Each row is where one point has got to under a steady rotation. How many steps took it there?
The counts run from 0 to 1127.
[125 129 151 147 118 101 142 105 130 128 151 149 134  97 146 119 137 165
 105 157 137 105 147 114  66 101 131  98 163 203 132 142 187 102 119 109
 107 120 131 130 152] => 907
[130 152 128 107 151  64 132 117 137 135 138 149 133  88 121 141 122 128
  98 153 160  85 115 116  91  76 130  94 154 167 105 168 176 108 160 102
 118 130 165 112 127] => 928
[ 77 138 150 123 165  91 130  78 129 119 148 122 138  73 111  88 131 107
 154  90 145 113 105 136  87 129 135  79 117 144 116 161 140 122 123 137
  89 103 174 122 110] => 160
[115 135 138  98 139 121 163 120 150 135 136 132 139  99 100 109 165 134
  78 102 134  91  84  88  79 110 120  85 141 159 165 138 161 142  96  99
 156 107 165 106 120] => 267
[101 115 111 111 140  98 146 121 126 147 173 132 151  87 131  91 130 123
 137 131 145 102 113 134  62 113 118 112 164 167 161 167 179 102 129 109
 115  97 152 128 151] => 1043
[118 114 169 109 139  85 135  76 141 124 121 149 135 110 131  96 121 179
  98 120 138 123 128  91  80 103 158 105 125 200 135  98 135 110 137  88
 105 130 111 146 137] => 550
[ 92 132 148 107 141  98 104  81 122 101 171 166 154 100 121 130 118 113
 145  73 111 128 115 121  70 106 135 118 144 146 130 158 144 116 170 118
  76 138 149 146 167] => 321
[120 123 117 110 117 121 116 108  90 127 148 170 152 110 126 130 147 123
  74  98 144 104 104 119  55 103 148 112 164 156 150 140 157 120 141 104
 131 118 146 100 180] => 113
[ 75 168 174 117 153 113 158 114 154 116 120 163 160  97  95 146 128 121
  96 121 145 114 134 125  74 103 118 115 127 209 129 129 171 117 132  99
 122 116 141 142 114] => 1082
[ 98 172 180 152 132 120 133 101 133  99 118 162 149 103  89 147 127 138
  83 122 158 110 120 122  62 110 142 130 112 194 150 126 170 125 136 112
 105 114 136 117 120] => 1095
[ 93 146 163 108 178  82 126  63 159 135 106 147 154 105 104 125 105 139
 130 117 119  93 127  80 103  95 138  94 111 162 102 128 145 138 119 144
  91 124 160 119 100] => 736
[ 94 141 167 119 167  76 116  64 148 136 104 153 154 109 126 141 102 114
 121 131 127  92 121  88 107 104 154  94 100 156 106 132 160 130 127 163
  93 115 152 119 127] => 742
[ 95 150 173 123 160  90 123  52 154 133  94 145 140 119 122 122 112 151
 132 139 137  97 130  83 102 112 142  99  93 161 136 131 162 134 101 168
 102 117 145 122 118] => 743
[ 82 127 157 102 143  90 102  60 114 122 141 170 130 104 128 103 112 110
 131  83 130 118  95 103  84 133 162 110 111 118 150 142 130 122 150 132
  82 117 142 138 161] => 309
[122 137 143 126 148  98 140  87 133 130 136 142 119 104 145  93 130 206
 126 161 137 104 144  96  75  96 127  89 162 193 118 143 165 112 108 121
 111 136 124 123 139] => 912
[ 75 158 185 134 143 106 124 106 130 108 139 157 151  95 127 128 138 106
 115 104 141 120 123 145  67 116 141  89 104 185 105 135 142  96 148 109
  82 124 135 135 135] => 534
[ 79 157 155  69 149 100 125  77 149 125 105 152 125 100 112 101 147 147
 116  77 134 121  98  76  88 127 130  77 118 127 124 141 111 144  97 130
 121 139 161 129 130] => 284
[101 127 167 124 167  90 104  69 151 141 110 163 141 138 124 113 123 150
 126 129 123  78 114  66  86 107 158 100  92 148 148 129 154 127 113 144
  88 129 122 113 132] => 756
[109 119 130 135 162  99 146  87 101 109 156 138 136  69 108  95 137 104
 129 108 172 115 117 152  93 102 140  96 150 167 121 159 161 113 155 125
 109  90 176 118 127] => 702
[114 138 126  89 141 107 105  62  90 119 124 185 134 124 147 114 136 156
  95  94 151 115 111 109  82  94 156  80 145 138 110 134 131 120 135 138
 118 144 140 108 181] => 109
[117 151 167 152 123  87 121  99 118  92 149 159 128  77 114 135 123 137
  97 112 153 115 120 125  61 100 150 123 136 178 122 139 148 107 175  87
  87 122 144 122 120] => 553
[104 150 164  95 171  96 131  83 139 112 120 157 135 112 107 141 143  84
  96 107 177 100  89 113 118  87 142  79  92 135 142 155 158 134 140 144
 131 117 159 118 134] => 961
[129 143 124 114 136 136 150 107 118 107 158 156 100 105 121  88 179 179
  98 119 163 101 102 102  71  95 120  97 166 157 170 151 160 124 109  99
 142 128 140 122 152] => 803
[120 137 115  83 155  82 133  69 126 131 148 112 149  92 122  80 121 148
 143  90 154 127  81 131  98 108 126  85 116 140 120 152 128 130 112 135
 103 120 183 133 118] => 148
[ 83 156 142  89 160  85 128  78 133 145 147 142 179 112 134 115 111 103
 127 108 141 115  85 147  84 104 119  81  87 140 119 143 158 105 123 148
 101 113 166 130 132] => 509
[126 112 143 132 127 110 145  96 128 118 151 135 169  98 107 111 139 177
  91 100 126 130 133 116  63 100 138 118 169 218 133 113 147 118 131  90
 109 112 148 126 130] => 2
[105 142 131  80 113 109 120 107 121 125 153 159 138 115 126  98 140 189
 116  93 138 141 114 114  46 113 121 118 149 177 166 140 137 122 122  95
 108 142 117 147 168] => 667
[104 162 148 129 168  84 148  59 136 115 133 128 156  73 100 127 109 119
 127 112 144 107 116 131 111 102 129  99 129 158  98 144 156 132 140 145
 105 107 196 118  91] => 722
[121 114 130 126 137  95 157  91 119 118 164 124 152  66 113 104 127 114
 109 118 171 119 113 150  92 100 129 109 157 187 146 148 176 119 148 101
 121  89 173 142 131] => 701
[ 64 143 171 118 154  89 131  68 143 123 126 137 140  80 131 106 120  92
 148 109 138 116 125 121  95 128 147  75 116 162  99 149 151 114 127 139
  90 103 156 142 127] => 173
[144 110 134 122 151 112 125 126 122 127 150 155 149 118 120 143 155 120
  91 127 149  88 111 120  84  64 138  84 147 178 140 160 183 112 154 114
 122 125 145  97 158] => 236
[109 141 138 110 194 111 133  77 146 114 132 145 119 118 100  99 157 141
 142 111 134  80 106  82 114  86 124  80 119 125 129 163 152 146  97 160
 116 131 163  95 122] => 607
[123 113 123 104 141  92 163  94 136 124 166 118 159  88 107  98 130 150
 119 110 157 130 121 130  92  94 118 110 169 201 149 143 169 126 130  98
 128 104 162 157 129] => 700
[141 122 143 107 151  98 127  94 146 124 144 158 150 135 118 129 130 196
 110 141 128 103 136  86  80  63 130 118 143 195 157 137 173 120 136 113
 109 146 111 132 153] => 221
[ 91 120 177 134 115 116 136  89 143 120 152 145 177 109 125 127 130 118
 124 105 116 127 136 125  67 118 131 110 128 196 162 138 181 116 115 131
  86  98 133 147 169] => 875
[ 73 138 163 120 136 110 117 103 140 113 152 151 180 102  91 143 125  94
 129  72 112 130 117 129  62 120 128 117 125 176 140 153 154 127 137 132
  85 105 158 128 142] => 863
[126 124 138 124 160  75 128 104 154 137 121 116 124  93  97  90 131 183
 139 132 136  96 123  78  89 110 131  99 140 180 147 152 148 141  97 129
 101 123 160 103  90] => 33
[ 80 146 162 131 133 111 171 100 164 123 148 124 143  80  96  89 130 138
 136 110 128 115 118 119  68 136 115 123 126 180 156 135 163 128 102 113
 104  99 159 154 102] => 170
